Here are some points, each followed by its number:
0.93/1.80/1.49/0.98/-1.68/-0.67/0.67/0.50/0.57/-0.01/-0.70/-0.53/0.70/-1.17/-0.62/1.42 0
0.58/0.34/-0.67/-1.02/0.60/-0.67/0.67/-0.41/-1.75/-1.10/-0.20/0.41/0.70/0.49/1.61/-1.68 1
0.20/-0.09/-0.67/0.98/0.60/1.49/0.67/0.11/0.57/0.06/0.22/-0.11/0.70/0.76/-0.62/0.16 2
-0.67/-1.08/-0.67/-1.02/-1.68/-0.67/-1.49/-1.07/0.57/2.02/2.00/1.70/0.70/0.61/1.61/-0.76 3
-2.02/-2.14/-0.67/-1.02/-1.68/-0.67/-1.49/0.50/0.57/0.93/1.65/0.09/0.70/0.14/-0.62/-0.59 4
-0.10/0.23/-0.67/0.98/0.60/1.49/0.67/0.49/0.57/-0.04/-0.65/-0.17/-1.43/-0.62/-0.62/-1.20 5
-0.19/-0.23/-0.67/-1.02/0.60/-0.67/0.67/0.17/0.57/-0.31/-0.87/-1.16/-1.43/0.10/1.61/-0.93 6
-0.57/-0.68/-0.67/-1.02/0.60/-0.67/0.67/-0.73/-1.75/-1.71/-1.99/-0.40/-1.43/-0.74/-0.62/0.01 7
1.00/0.04/1.49/0.98/0.60/1.49/0.67/0.61/0.57/0.83/0.10/0.49/-1.43/0.47/-0.62/1.65 8
-0.53/-0.95/-0.67/-1.02/-1.68/-0.67/-1.49/-0.23/0.57/0.26/-0.26/0.29/0.70/-0.26/-0.62/-0.66 9
0.43/0.18/-0.67/0.98/0.60/1.49/0.67/0.22/0.57/-0.48/-0.24/-0.57/0.70/-0.75/1.61/0.02 10
-0.60/0.40/-0.67/0.98/0.60/1.49/0.67/1.00/0.57/0.61/0.17/1.12/0.70/0.11/-0.62/0.58 11
-0.33/-0.37/-0.67/-1.02/-1.68/-0.67/0.67/0.45/0.57/-1.13/0.02/-0.52/0.70/0.54/-0.62/-0.23 12
New points follow, each followed by the number of its nearest point above.
-1.06/-0.38/-0.67/0.98/0.60/-0.67/0.67/0.68/0.57/-0.27/-1.76/-0.85/-1.43/-1.74/-0.62/-1.58 5
-0.62/-0.35/-0.67/-1.02/0.60/-0.67/-1.49/-0.58/0.57/0.40/0.41/0.28/-1.43/1.64/-0.62/-0.33 9
-1.10/-0.87/-0.67/-1.02/-1.68/-0.67/0.67/0.43/0.57/-0.09/-0.47/0.54/0.70/1.21/-0.62/1.04 12
0.29/0.00/-0.67/-1.02/-1.68/-0.67/-1.49/-0.12/-1.75/-0.29/-0.26/0.09/-1.43/0.04/-0.62/-0.18 9
0.38/0.45/-0.67/-1.02/0.60/-0.67/-1.49/-0.43/0.57/0.26/0.89/-0.20/0.70/-1.31/-0.62/-0.70 9
0.40/0.10/-0.67/-1.02/0.60/-0.67/0.67/-0.76/-1.75/-0.62/-1.27/-1.52/0.70/-0.74/-0.62/1.49 7
1.04/0.12/1.49/0.98/0.60/-0.67/0.67/0.40/0.57/0.50/0.54/0.17/0.70/-0.57/1.61/0.15 10
-0.27/-0.22/-0.67/-1.02/0.60/-0.67/0.67/0.35/0.57/0.15/0.34/0.12/0.70/-0.80/-0.62/-0.88 12
-0.17/-0.86/-0.67/-1.02/0.60/1.49/0.67/0.86/0.57/-0.96/-0.99/-0.41/-1.43/-0.39/-0.62/0.15 5
0.12/0.15/1.49/0.98/0.60/1.49/0.67/0.07/0.57/-1.58/-1.45/-0.93/-1.43/-0.88/1.61/0.64 10
0.59/0.19/-0.67/-1.02/-1.68/-0.67/-1.49/-1.94/-1.75/-0.95/0.16/0.72/0.70/0.32/1.61/-1.74 1
1.38/-0.34/-0.67/-1.02/-1.68/-0.67/-1.49/-0.04/0.57/0.30/0.08/0.12/0.70/0.54/1.61/-2.25 9
-0.60/-0.63/-0.67/-1.02/0.60/-0.67/0.67/-0.24/0.57/0.14/0.08/0.14/-1.43/0.24/-0.62/0.92 6
0.45/0.12/-0.67/0.98/0.60/1.49/0.67/-0.10/-1.75/-0.81/-0.39/0.21/0.70/0.69/-0.62/0.81 2
-0.21/1.17/1.49/0.98/0.60/-0.67/0.67/-1.00/-1.75/-1.64/-0.54/-1.01/-1.43/-1.60/-0.62/-0.45 7
0.07/-0.11/-0.67/-1.02/0.60/-0.67/0.67/-0.63/-1.75/-0.25/0.08/0.67/0.70/0.30/-0.62/-0.24 1
